One turn or mirror swaps these rows in pairs. Which row does each one swap with?
gorir: +1.05 +3.66 +2.60 -0.12 +4.01 -1.38 +1.78 +2.51 +0.57 +0.00 +1.09 +2.39
 -1.32 +1.31 -2.46 +1.97
vetun: -0.75 +2.14 +1.75 +0.69 +2.44 +0.43 -0.88 -0.01 -1.94 +2.00 +5.60 -0.14
 -3.07 +1.60 +0.52 -0.37
dadat: -4.14 -0.95 +0.09 -0.46 +3.97 -0.34 +3.80 -0.01 -0.41 +0.16 +2.19 +4.14
 -1.17 +0.35 -1.36 +1.91
Sog: +0.57 +1.03 +2.81 -0.67 +1.65 +0.17 -3.66 +3.89 +0.77 +1.92 +2.16 -0.11
 -2.21 -0.59 -1.12 +2.48
Zafu: -1.70 -1.61 +1.18 -1.64 +5.72 -2.15 -0.01 -0.41 -2.09 +1.39 +4.36 +2.84
 -2.77 +0.03 -2.11 +0.66
vokug: -2.22 +1.50 -0.99 -2.72 +2.75 +0.15 -0.64 +1.35 +2.82 -1.04 +1.28 +2.82
 -0.72 -1.83 -1.50 +0.65
Reb: -1.56 +0.59 +3.32 -0.64 +4.66 -1.00 +1.22 -1.39 -0.37 -2.66 +3.01 +2.35
 -2.22 +1.29 -0.83 +2.55
sis: -1.61 +2.78 +0.87 +0.84 +0.87 -0.12 +2.09 +3.51 +1.12 -1.80 +3.06 +0.86
 -0.53 +1.25 +0.58 +1.03
piga: -1.79 +0.14 +2.72 -0.82 +4.66 -0.96 +1.41 -1.58 -0.73 -2.89 +2.91 +2.12
 -1.82 +1.54 -0.84 +2.39
tel: -2.73 +1.90 +2.92 -1.19 -1.23 +0.69 -0.30 +3.23 +0.14 +0.42 +2.46 +4.13
 -1.63 +1.34 -0.91 +2.18
zefi: -1.13 -0.87 +1.53 -0.50 -0.21 +0.34 +1.92 +4.15 -1.15 +4.48 +1.68 +2.38
 -2.26 -0.56 -1.27 +2.15
Mitut: -3.36 +2.42 +3.43 +0.01 +3.81 +0.66 +1.45 +1.68 -1.86 +2.11 +1.84 +1.37
 -2.80 -0.39 +0.62 -1.29
biz: +1.44 +0.25 +2.60 +0.27 +1.33 +0.86 -2.57 +3.88 +1.48 +1.72 +1.18 +0.58
 -2.95 -0.89 -1.11 +2.69
vafuz: -4.84 -1.11 -0.20 +0.73 +4.12 -1.86 -2.48 -0.68 -1.37 +1.93 +3.09 +2.06
 -2.31 +0.98 +0.89 +0.69
gom: -1.70 -0.75 +1.31 +0.01 +0.69 +0.51 +3.27 +2.67 -0.58 +4.53 +0.20 +2.31
 -2.74 -0.06 -0.30 +1.12
fos: -1.96 +0.28 +1.42 +0.10 +2.37 -3.68 -1.29 -1.62 -0.30 +0.81 +3.99 +3.29
 +1.12 -0.84 +1.15 +1.29
tesoz: -3.31 +2.58 +3.39 -0.28 +2.68 -0.05 +0.21 -0.15 -1.10 +2.09 +1.50 +1.88
 -1.95 +0.74 +1.60 -1.87
Dosu: -0.48 +2.79 +2.26 +2.15 +4.30 -1.09 -2.66 +2.74 -0.50 +1.94 +1.90 +3.09
 -2.34 +1.77 -2.53 -0.08
pofit: -4.82 +0.06 -0.33 -0.33 +3.08 -0.61 +2.61 +2.32 -0.21 +0.49 +0.70 +4.73
 -1.02 -0.10 -2.23 +1.45
pumus: -0.81 -1.10 +0.89 -0.65 +0.07 -0.22 +1.73 +3.55 -1.43 +4.79 +3.23 +1.59
 -1.26 -0.78 -1.62 +3.11
zorob: -2.89 -2.45 +0.67 -1.49 +1.85 -0.12 -3.45 -0.94 +0.33 +2.25 +1.41 +2.66
 -0.52 -1.03 -0.55 +2.70
Gov: +1.24 +0.71 +2.28 +0.39 +1.39 -0.07 -2.74 +4.70 +1.08 +2.70 +1.68 +1.14
 -1.88 -0.75 -1.47 +2.13
vigu: -3.51 +2.48 +3.41 -0.12 +3.82 +0.20 +1.10 +0.94 -1.37 +1.94 +1.23 +1.43
 -2.82 -0.20 +0.59 -1.82
vuros: -3.03 +0.89 +0.82 -0.54 +1.93 -0.96 +1.64 -1.24 -0.10 +2.04 +0.98 +4.01
 +0.95 +1.21 +1.79 -0.17
dunom: -0.26 -1.05 -3.70 -0.88 +2.99 -0.42 +0.08 +1.08 +1.33 +0.78 +1.65 +0.07
 -1.50 +1.70 -0.20 +2.53
zivi: +1.16 -1.05 -0.50 -0.19 +2.48 +0.12 +2.47 +0.24 +2.29 -0.85 +1.87 +0.41
 -1.86 +1.00 -0.28 +3.15
kop: -1.81 -2.32 -0.71 -0.67 +0.73 -0.76 -2.85 -0.82 +0.78 +1.91 +1.33 +3.00
 +0.23 -0.86 +0.37 +3.21
dovev: +0.60 -1.56 -3.20 -0.75 +2.68 +0.80 -0.26 +1.32 +1.29 +0.90 +2.08 +0.06
 -1.43 +1.68 -0.49 +2.15
Gizib: -2.75 +0.15 +0.95 +1.54 +2.46 -4.02 -1.66 -0.37 -1.12 +1.98 +4.21 +1.30
 -0.98 -2.23 +0.43 +2.97
Fumen: -0.82 +0.92 +3.75 +1.89 +3.81 -1.48 -1.28 +2.59 -0.48 +0.85 +5.28 -0.46
 -1.87 -0.25 -2.71 +1.47
dalu: -2.31 -0.79 +0.33 +0.98 +1.47 -4.23 -1.67 -0.75 -1.31 +1.93 +4.16 +2.76
 -0.86 -1.84 -0.51 +2.91
Vevob: -0.99 +3.00 +1.44 +0.74 +1.81 -0.01 +2.96 +3.20 -0.21 -0.48 +2.47 -0.24
 -2.29 +1.59 +0.24 -0.02
dev: -1.12 -1.07 +1.62 -0.03 +0.02 +0.14 +2.13 +3.81 -0.95 +4.43 +3.39 +1.68
 -0.63 -0.14 -2.09 +2.60
Lis: +0.17 +0.34 +0.96 +2.80 +3.87 -0.17 -3.36 +3.26 +0.80 +1.98 +3.31 +1.51
 -2.01 +1.33 -1.42 -0.91
gotu: -0.66 +1.42 +3.85 -0.91 +5.21 -1.57 +0.67 -0.97 +0.26 -1.63 +2.67 +2.91
 -2.12 +0.86 -1.86 +2.55
kifi: -0.74 -0.76 +1.79 +3.23 +4.33 -0.45 -3.42 +2.80 +0.07 +1.40 +2.78 +1.59
 -1.77 +1.90 -1.66 -0.41
Manu: +0.60 -1.46 -2.58 -0.87 +2.36 +0.68 +0.25 +0.54 +2.14 -0.38 +1.69 +0.49
 -1.33 +0.68 -0.23 +2.72
der: -2.25 -2.94 +0.23 -1.03 +0.67 -0.12 -2.24 -0.67 +0.70 +2.27 +0.75 +2.78
 -1.20 -1.60 +0.57 +2.89

vokug is swapped with -> tel
vafuz is swapped with -> Fumen
vuros is swapped with -> gorir
zefi is swapped with -> Manu
Zafu is swapped with -> vetun
dalu is swapped with -> Lis
pofit is swapped with -> sis
tesoz is swapped with -> gotu

One turn or mirror swaps these rows in pairs. Which row does each one swap with?
dasik: +3.10 +2.37 +1.01 +3.43 -0.01 +3.64 +0.69 +0.37 -0.38 +0.71 -2.07 -2.31
 -1.73 -0.32 +0.39 -1.84 -0.67 +1.05 -0.26
Bagu: +0.71 -1.21 -1.05 +1.07 -0.14 +1.55 -1.89 -2.16 +3.02 -0.46 -1.03 +1.01
 -2.49 +2.03 +4.67 -5.00 -0.11 +0.13 -0.14
ravev: +1.41 -2.15 -1.73 +1.43 -1.35 +4.06 +1.28 -0.28 +2.61 +2.36 +1.93 +0.35
 -0.55 -1.63 +0.12 -3.80 -2.34 -4.26 -1.69
dizi: -1.16 +0.16 -1.36 +0.92 -0.16 -0.95 +0.09 -0.72 -1.38 +0.42 -0.70 +2.50
 -0.87 -1.42 +0.48 -3.14 +3.44 -2.89 +0.41
bod: +0.77 -0.52 +0.24 +1.41 -3.08 +2.01 -1.40 -1.56 +5.45 +1.71 +0.49 -1.35
 -1.56 +0.00 +2.76 -4.22 -0.48 -0.70 -1.76
Gimot: +2.30 +1.55 -3.20 +3.40 +1.58 -0.08 -0.66 -0.07 +1.55 +2.87 -0.25 +3.10
 -0.87 -0.11 -0.36 -1.04 -0.48 +0.16 +0.06
reli: +1.38 +0.15 -3.38 +1.26 +1.03 -1.09 -0.73 +1.68 -0.67 -2.91 -1.23 +2.48
 -1.97 -1.76 -0.44 -3.52 +1.71 -1.58 -1.07
Bib: +0.07 +2.25 -0.28 +2.84 -3.18 +0.19 -0.44 -0.34 +2.51 -0.24 -2.38 -1.54
 -0.90 -2.14 -2.88 -5.06 -1.08 -1.56 -0.71
rom: +1.23 +0.51 -1.69 -0.96 -0.66 +1.81 +1.76 -0.04 -3.29 -1.09 +0.84 -0.75
 +0.59 +1.66 +0.11 -3.10 +0.94 -0.50 -0.65
gevi: +0.91 +3.30 +0.31 +2.61 -2.27 -0.13 -1.10 -0.81 +1.79 +0.35 -2.91 -0.91
 -0.38 -1.95 -2.40 -5.45 -0.46 -2.03 -1.08
rarok: +2.51 -0.51 -0.70 +4.36 -1.84 -0.86 +1.02 -1.90 +2.37 -0.94 -3.57 -0.53
 -0.09 -1.42 -1.05 -3.59 -0.90 -4.18 -1.21
seb: +2.29 +0.77 -0.71 +5.27 -2.34 +0.15 +0.22 -1.55 +1.78 -1.76 -3.86 -1.06
 -0.31 -0.76 +0.81 -3.46 -1.30 -2.19 +0.55
kefef: +1.83 -1.96 -2.98 +1.44 -0.91 +2.52 +0.46 +1.08 +2.83 +1.60 +4.06 +0.62
 -2.80 -1.10 +0.28 -3.64 -0.81 -1.87 -0.29
Dafin: +2.34 +1.66 -0.53 +1.33 -0.64 +3.86 -0.35 +0.73 +1.81 +2.71 -2.84 -3.00
 -1.82 -1.56 +0.02 -4.32 +0.77 +1.10 -0.40
Kaled: +2.67 +2.41 -0.10 +2.55 +0.29 +3.76 +0.49 +0.60 +0.70 +2.00 -4.16 -1.84
 -1.27 -1.60 -0.64 -3.26 +0.36 +0.49 -0.53
Fuvut: +3.00 +0.31 -0.94 +2.31 -0.65 +1.68 -2.34 -2.64 +2.72 -0.13 -0.39 -0.07
 -2.54 +4.00 +2.37 -5.86 -1.86 -1.74 -0.50
kevik: +1.10 +3.48 -3.08 +3.93 +0.69 -0.92 -1.72 -1.15 +1.81 +1.80 -0.54 +1.18
 -2.06 -0.17 +0.51 -2.93 -2.24 -0.33 +0.67
pivet: +2.66 +1.78 -0.05 +2.93 -0.88 +3.99 -0.95 +1.35 +0.84 +1.80 -2.30 -2.16
 -0.55 +0.10 -1.75 -2.86 -0.40 +1.22 +0.16
kov: +1.58 +1.02 +0.51 +2.13 +0.07 +4.30 +0.64 +1.18 +1.97 +0.63 -3.74 -2.32
 -1.68 -0.99 -0.21 -2.72 -0.23 +1.82 -1.72
viz: +2.61 +0.02 +0.38 +5.10 -2.09 +0.40 +0.77 -0.93 +1.61 -1.90 -4.26 -0.96
 -0.64 -1.20 -0.48 -3.17 -1.05 -3.03 -0.31
rep: +3.57 +1.38 -3.77 +1.23 -3.59 -0.60 -1.00 +1.36 +0.31 -0.92 +0.82 -0.42
 -0.28 -0.39 +0.93 -3.81 -0.94 -4.52 -0.61
pok: -0.76 -0.06 -2.49 +1.84 -0.24 -0.68 -0.56 -0.60 +0.41 +0.01 -1.43 +2.95
 -1.78 -1.52 +1.57 -3.65 +4.03 -2.31 +0.86
kidoz: +3.42 -2.43 -0.43 +3.01 -0.68 +0.34 +0.22 -2.58 +2.39 -0.44 -0.03 +1.90
 -2.91 +1.58 +3.60 -3.74 +0.24 +0.04 -0.54
geni: +1.29 -1.16 -3.04 +1.61 +1.34 +3.44 +0.62 -1.12 +2.66 -0.63 +1.72 +3.38
 -1.73 +1.32 +1.81 -3.47 -1.12 -3.48 -2.87
Bezup: +0.51 -0.25 -1.16 +1.31 +1.78 +2.59 +0.67 -1.24 +4.34 +0.57 +2.80 +2.45
 -0.44 -0.50 -0.05 -2.45 -1.31 -3.30 -1.12
tubig: +2.22 -0.79 -0.10 +2.75 -2.84 +2.82 +2.03 -2.11 +1.88 +3.01 +2.24 +1.57
 -1.22 -0.26 +0.40 -4.77 +0.25 -3.92 -0.89
favap: +1.22 +0.24 -2.85 +1.03 +1.44 -0.53 -1.81 +1.06 -1.03 -2.62 -1.43 +2.72
 -2.75 -0.70 -0.61 -3.40 +1.49 -2.16 -2.22
kamo: -0.26 +0.32 -2.70 +1.25 +0.36 -0.75 -0.50 -0.95 -1.45 +1.16 +0.28 +1.87
 -0.53 -1.90 +0.42 -2.48 +2.94 -3.79 -0.29
Tuzom: +1.72 -0.72 -2.96 -1.47 +0.07 +1.03 +1.62 +0.26 -2.02 -1.54 -1.71 -0.51
 +0.96 +1.13 -0.11 -4.41 +1.28 -0.82 -1.20
bibu: +2.42 -0.73 -3.95 -1.09 +1.64 +2.28 +1.55 -0.32 -1.36 -1.48 -1.27 -0.22
 +0.34 +1.95 -0.57 -5.25 -0.37 -1.22 -1.84
zizo: +4.17 +1.28 -2.08 +0.98 -4.87 +0.12 -0.93 +0.41 +1.49 -0.43 -0.95 -0.25
 +1.31 +1.42 +0.74 -4.22 +0.17 -3.03 -0.20
bubo: +2.32 -0.01 +0.84 +0.82 -1.73 +1.43 -2.22 -0.92 +5.13 -1.89 +0.13 -0.42
 -0.94 +1.21 +3.67 -3.81 +0.07 -2.26 -0.98
popi: +1.46 +0.32 +1.37 +2.27 +0.58 +2.70 +0.50 -2.18 +2.17 +1.55 +2.16 +1.29
 -3.19 -0.53 -1.39 -2.86 -1.76 -3.98 -1.93
sutov: +2.49 -1.01 +0.63 +0.23 -0.53 -0.07 -1.48 -1.32 +3.07 -1.02 +2.06 -0.15
 -1.96 +1.98 +4.02 -4.47 -0.33 -0.18 -0.11
kivev: +3.01 -0.84 -1.01 -1.56 +0.39 +1.88 +1.67 -0.41 -1.16 -1.42 -0.12 -0.76
 +2.07 +2.05 -1.40 -4.19 -0.20 -1.05 -0.97
Rati: +1.04 -1.11 +0.20 +0.27 -2.46 +0.34 -0.04 -1.22 +2.80 -3.12 +0.99 +0.70
 -3.59 +1.17 +2.76 -4.15 +0.15 -0.59 +0.51
mezoz: +2.84 +1.84 +0.95 +1.65 +0.87 +3.97 -0.33 +1.06 +1.37 +1.34 -2.12 -1.53
 -1.49 -0.34 -0.01 -2.89 +0.95 +1.93 +1.16
Sazim: +2.12 +0.56 +0.21 +2.64 +0.36 +4.05 +1.34 -0.37 +2.79 +1.54 +3.34 +1.42
 -1.50 -0.17 +0.35 -4.38 -1.65 -3.57 -0.39
famak: +1.57 -0.47 -3.05 -0.80 +0.15 +1.92 -0.17 +0.62 -2.13 -0.94 -0.37 +0.04
 +0.96 +2.95 -1.39 -3.46 +1.06 -0.09 -1.01
dibo: +0.49 -0.09 -1.96 -1.71 +0.56 +2.60 +1.24 -0.16 -1.48 -1.03 -0.84 -0.28
 +0.57 +1.87 -0.28 -4.38 +1.42 -0.84 -2.70

Dafin is swapped with -> bibu
kivev is swapped with -> mezoz
viz is swapped with -> dizi
Bezup is swapped with -> bubo
kevik is swapped with -> rep
bod is swapped with -> geni
rom is swapped with -> dasik

